In the rows, zero is written as 128.
Where one turn sends some rows of the set: a few examples, then the rows asked
vuzes: [123 158 154 111 124 110 132 123 139 144 115 138 120 122 119 132 132 137
  95 128 103 134 110 128 133 111 149 161 114]
Vumim: [137 122 116 130 111 126 115 106 159 115 112 149 111 114 125 114 153 133
 116 104 128 138 114 121 129 138 122 141 112]
bopo: [125 149 137 116 136 120 152 117 161 143 101 148 122 167 136 138 129 126
 101 110 109 145 139 136 155 137 162 142 106]
kasi: [134 126 136 128 121 130 140 100 153 131  96 108 125 145 132 119 146 131
 147  98 130 158 104 130 150 133 113 138 125]
gofun: [116 146 137 117 143 116 130 127 153 140 106 149 120 148 137 129 135 125
  86 119 104 131 127 145 144 111 150 156 110]
bitol: [143 156 147 108 125 112 163  92 161 129 112 141 134 161 126 143 125 128
 120 124  99 147 129 132 152 135 163 147 121]
sabe: [121 137 140 103 144 131 173 103 131 127 122 134 138 157 132 132 127 119
  84  81  95 113 112 122 121 134 171 131 132]
Raz: [116 144 139 108 150 137 160 110 115 139 131 131 130 165 109 133 128 118
  80  91 102 130 102 130 121 132 160 144 134]
Lalon: [132 116 117 122 118 124 127 105 142 115  98 119 110 161 149 122 137 128
 136 100 121 143  99 131 150 137 111 153 110]
sageg: [142 122 120 124 125 118 118  83 141 113  99 135 102 134 128 128 154 122
 126 107 124 132  96 134 148 137 116 154 102]
kunet: [142 118 106 127 128 119 110  92 150 112 102 145 108 143 130 125 145 133
 114 109 133 155 109 134 142 143 123 143 105]
tum: [145 115 106 129 128 119 131  98 149 116 103 128 124 157 137 130 127 139
 129 108 123 163 107 129 155 146 114 148 118]
peg: [151 131 129 129 117 133 139 100 168 116 108 122 135 130 125 109 153 118
 142 101 116 136 116 130 137 127 105 145 126]
pur: [128 146 147  97 146 135 165  92 122 129 126 132 134 155 121 136 137 131
  89  90 110 121 107 127 115 130 180 132 131]
pega: [149 133 125 128 109 132 129 101 154 121 106 133 108 122 113 118 153 120
 129  98 120 127 112 118 131 145 109 146 103]
mafol: [124 139 121 111 149 135 139 113 114 127 141 108 135 156 109 136 142 120
  78 100 124 121 104 109 120 141 131 127 138]
bere: [130 145 138  98 147 137 157 101 118 121 138 134 138 166 119 132 133 125
  85  98 102 120 104 136 111 124 169 147 136]
nul: [117 132 132 105 130 131 149  80 131 118 139 106 127 150 121 147 143 120
 102  91 125 123 110 116 122 144 165 107 145]
sog: [142 120 124 134 116 125 148 101 154 126 109 118 133 131 129 127 132 146
 139 106 119 160 106 121 157 141 110 145 137]
Tizo: [122 125 124 114 160 134 151  91 129 126 136 115 129 152 119 148 151 111
  70  95 120 119 105 123 148 130 133 122 146]
pap: [141 159 151 103 108 109 154 111 146 128 123 136 133 141 123 136 119 136
 117 129  88 134 117 120 130 125 151 162 124]
zopon: [128 138 121 105 140 126 134  91 122 104 146 108 147 155 122 134 142 117
  96 106 117 117 105 120 108 132 149 125 148]
vunep: [114 138 140 110 160 128 169  95 126 135 124 133 137 155 119 136 132 109
  79  88  95 123 103 135 130 125 163 136 139]
geb: [139 123 126 133 107 128 139 104 163 119 116 134 131 104 128 115 151 138
 131 105 118 141 109 120 141 128 115 145 137]
tuduz: [117 119 120 108 134 138 159  97 141 115 140 116 123 159 135 147 138 110
  85  83 110 110 116 114 137 141 145 117 146]

sabe turns into bere
Tizo turns into nul
sog turns into Vumim
Now these:
gofun turns into bitol
Lalon turns into peg

